155 147 101 123 113 141 70 97 133 79 -> Mag
123 120 77 151 136 105 41 150 149 77 -> Pifet
147 156 44 189 156 96 69 158 187 77 -> bezi
153 143 93 116 116 148 72 116 90 58 -> fudi
108 116 125 94 102 121 116 87 121 119 -> sizik
present: 121 120 -> no
present: 151 136 105 41 -> yes
present: 77 120 123 -> no

155 145 194 50 104 84 112 93 118 141 78 120 = Visig
31 118 65 79 5 184 181 25 117 113 116 45 = talim
25 124 29 55 20 100 96 49 38 67 188 121 = zalip
present: 118 65 -> yes
present: 112 116 -> no
miss talim: 45 25 118 181 184 117 31 116 79 5 113 -> 65

119 88 118 142  silon
101 103 103 134  Pabi
103 90 91 113  linal
29 28 78 107  fafa
90 79 115 133  Pon
180 146 115 102  mifus
106 102 104 159  Pupon
172 156 124 67  Biv
miss Biv: 67 156 172 -> 124
miss fafa: 78 28 107 -> 29
present: 29 28 78 -> yes
present: 142 118 88 119 -> no

11 132 139 114 60 51 129 = rege
91 97 99 98 88 109 105 = Lovo
101 97 96 98 114 100 106 = kap
miss Lovo: 105 91 109 99 88 97 -> 98
present: 51 129 -> yes
miss kap: 96 106 97 101 114 98 -> 100

90 53 113 143 37 149 = serok
101 50 105 133 41 141 = Zoz
115 13 131 105 105 61 = Ziled
122 18 130 97 104 75 = noz
129 33 134 56 146 46 = tovod
104 32 115 130 43 138 = Fego
88 84 105 101 83 101 = ziguv
123 16 132 89 117 58 = leru
127 43 126 62 147 45 = kunop
95 84 107 107 108 52 = veseb
92 77 104 116 59 138 = Duto
77 172 70 121 85 150 = giv
present: 113 143 37 -> yes
miss veseb: 84 108 107 107 52 -> 95
present: 92 77 -> yes

58 147 119 49 65 148 65 120 -> tez
95 158 96 127 50 83 50 97 -> Koti
29 22 109 91 76 135 76 144 -> Busi
133 68 51 118 150 108 150 179 -> zome
present: 49 119 -> no
miss Koti: 158 50 83 127 95 50 97 -> 96
present: 150 108 -> yes
miss tez: 49 65 148 119 65 147 58 -> 120
miss tez: 119 65 148 65 49 120 58 -> 147

99 56 92 130  fibez
67 167 42 126  mun
158 52 144 143  nufop
68 134 81 78  Sis
76 97 142 82  Bavop
104 87 76 142  sima
28 162 161 65  Ruseb
151 84 114 145  dasi
108 171 27 108  rop
54 96 65 85  pagu
15 148 34 120  dena
present: 65 161 -> no
present: 67 167 42 -> yes
miss Ruseb: 161 28 65 -> 162
present: 91 130 -> no
present: 148 15 -> no
miss nufop: 143 158 52 -> 144
present: 108 171 -> yes

85 103 88 100 82 87 109 92 108 102 117 75 91 121 105 78 110 67 73 109 101 96 90 116 78 105 106 103 99 91 61 99 96 99 97 85 105 120 107 119 92 108 119 92 137 83 109 105 72 72 93 94  som
82 116 78 38 94 124 91 142 115 91 128 91 103 50 111 107 149 28 54 140 109 127 101 115 60 62 101 125 58 90 120 70 66 185 75 134 87 79 75 135 83 116 138 97 92 101 74 111 82 126 137 85  Gebo
80 137 71 78 96 73 100 54 119 87 129 64 83 107 122 88 119 17 78 99 121 106 85 101 49 95 94 117 77 106 82 90 98 137 79 130 94 110 87 125 74 106 128 93 123 93 97 84 59 92 124 100  Sofo
miss Gebo: 79 28 92 142 91 135 109 101 115 70 116 115 134 66 54 111 120 91 75 60 97 138 83 101 101 75 116 74 82 78 50 82 58 90 124 149 140 38 85 111 103 94 87 185 107 126 91 62 128 127 137 -> 125
miss som: 97 72 108 121 109 119 78 93 110 88 72 102 105 90 116 105 85 96 91 103 82 92 108 99 105 137 87 120 85 91 101 94 78 105 96 83 75 109 61 73 99 67 109 103 117 100 92 99 119 92 106 -> 107
miss Gebo: 111 115 83 101 126 78 101 127 134 91 111 60 94 125 185 128 116 140 66 137 149 109 54 142 138 82 87 107 124 38 50 101 58 116 75 75 115 135 74 103 90 91 70 91 120 92 28 85 62 79 82 -> 97

82 57 100 70 108 109 138 91 162 58 104 81 76 84 80 109 91 34 112 94 = kig
86 79 109 87 111 104 111 97 123 77 106 99 89 98 86 99 104 69 111 98 = Vuke
77 55 107 70 114 109 133 92 96 54 108 87 76 88 76 105 97 32 117 95 = zenot
96 82 95 86 98 104 120 96 130 85 99 87 90 90 95 107 91 72 102 97 = Duga
77 55 107 70 114 109 133 92 158 54 108 87 76 88 76 105 98 32 117 95 = Zub
86 79 109 88 111 104 110 97 122 77 106 100 89 98 86 99 104 69 111 98 = raz
96 82 95 86 99 104 120 96 130 85 99 87 90 91 94 107 91 72 102 97 = taget
85 78 109 87 112 104 111 97 123 76 107 100 89 98 86 99 104 68 112 98 = numig
83 57 100 70 107 109 138 91 161 59 104 80 76 84 81 110 90 34 112 94 = piva
miss zenot: 55 114 87 107 95 70 54 88 32 76 108 77 117 96 133 92 105 109 76 -> 97
miss piva: 76 138 70 90 107 100 104 81 91 161 57 112 59 83 94 80 109 110 84 -> 34
present: 104 69 111 -> yes

131 120 143 82 = gotod
177 178 154 157 = mal
34 36 121 120 = vog
67 182 104 66 = mik
103 109 101 138 = nimur
179 100 63 104 = Pili
154 154 102 47 = negiv
miss mal: 157 177 154 -> 178
miss mal: 157 154 178 -> 177

105 83 71 77 98 91 95 114 92 120 91 98 90 92 92 120 100 84 94 92 109 115 99 85 93 110 103 106 95 100 95 102 66 96 133 117 103 115 122 83 81 105 118 119 90 83 95 75 101 103 92 113 84 110 82 92 = Gozi
101 98 98 106 105 105 97 102 98 104 97 98 97 100 98 101 101 109 101 104 102 103 99 103 97 93 93 107 101 101 106 100 97 102 95 100 97 104 102 97 104 100 97 100 102 100 103 103 105 101 99 99 101 97 97 96 = mazo
99 96 100 111 108 107 97 100 101 104 99 94 94 102 101 104 121 115 103 104 109 103 97 103 99 93 93 107 163 101 104 102 93 109 92 98 93 98 102 97 99 101 95 102 104 105 100 103 105 101 102 101 106 96 94 92 = loni
101 98 98 106 105 105 97 102 98 104 97 98 97 100 98 101 101 115 101 104 102 103 99 103 97 93 93 107 101 101 106 100 97 102 95 100 97 101 102 97 104 100 97 99 102 100 103 103 105 101 99 99 101 97 97 125 = Vob
116 94 84 117 98 95 105 98 86 88 110 112 87 94 97 111 105 115 116 82 99 104 85 133 79 117 99 97 95 85 95 83 85 116 99 111 91 91 93 83 104 93 110 99 113 90 113 111 88 82 69 96 86 92 100 133 = lum
105 102 98 100 103 99 96 102 98 97 97 103 108 100 101 98 101 109 96 98 105 104 97 99 103 100 95 97 101 98 109 100 97 102 95 101 103 108 102 100 94 103 100 100 102 100 97 92 94 101 99 96 98 101 102 100 = Nepa
105 83 71 77 98 91 95 114 92 120 91 98 90 92 92 120 100 84 114 92 109 115 99 85 93 110 103 106 95 100 95 102 66 96 133 117 103 115 95 83 81 105 118 119 90 83 95 75 101 84 92 113 84 110 82 92 = supi
103 100 98 94 102 105 98 105 92 104 97 100 105 97 97 98 105 96 103 102 96 103 102 103 97 95 95 109 111 100 106 97 101 89 102 103 99 105 104 103 113 98 103 102 101 95 108 103 105 101 92 96 98 99 100 96 = pafim
99 96 100 111 108 107 97 100 101 104 99 94 94 102 101 104 98 115 103 104 109 103 97 103 99 93 93 107 95 101 104 102 93 109 92 98 93 98 102 97 99 101 95 102 104 105 100 103 105 101 102 101 106 96 94 92 = nodok
miss nodok: 103 97 93 97 99 93 101 102 100 95 104 96 99 101 99 102 109 94 101 100 94 106 95 98 98 102 115 103 92 103 103 101 104 102 93 104 101 96 102 107 92 104 98 100 109 97 105 101 104 94 107 105 99 93 108 -> 111
present: 118 118 -> no
present: 96 103 -> yes
present: 85 92 -> no
asked: 99 96 100 111 108 107 97 100 101 104 99 94 94 102 101 104 98 115 103 104 109 103 97 103 99 93 93 107 95 101 104 102 93 109 92 98 93 98 102 97 99 101 95 102 104 105 100 103 105 101 102 101 106 96 94 92 -> nodok
asked: 116 94 84 117 98 95 105 98 86 88 110 112 87 94 97 111 105 115 116 82 99 104 85 133 79 117 99 97 95 85 95 83 85 116 99 111 91 91 93 83 104 93 110 99 113 90 113 111 88 82 69 96 86 92 100 133 -> lum

120 26 130 68 42 75 130 102 86 86 142 189 163 180 35 68 171 55 110 121 179 17 123 107 143 66 122 122 132 54 161 42 = lupiv
31 57 171 136 85 184 111 132 133 136 24 150 133 34 153 89 106 172 19 116 167 82 53 94 138 159 107 112 14 147 44 70 = Zov
31 57 95 136 85 184 111 132 133 58 24 150 133 34 153 89 106 172 19 116 167 82 53 94 138 159 107 112 14 153 94 85 = bir
present: 34 153 89 106 -> yes
miss Zov: 112 159 184 14 57 82 147 133 171 138 106 132 85 34 136 150 107 153 19 44 24 116 167 94 136 31 70 133 53 89 111 -> 172
present: 85 136 95 -> no
miss bir: 85 153 34 31 58 85 167 111 89 112 19 133 138 150 82 95 136 116 94 24 14 153 133 106 53 184 107 94 159 172 132 -> 57
present: 82 167 -> no

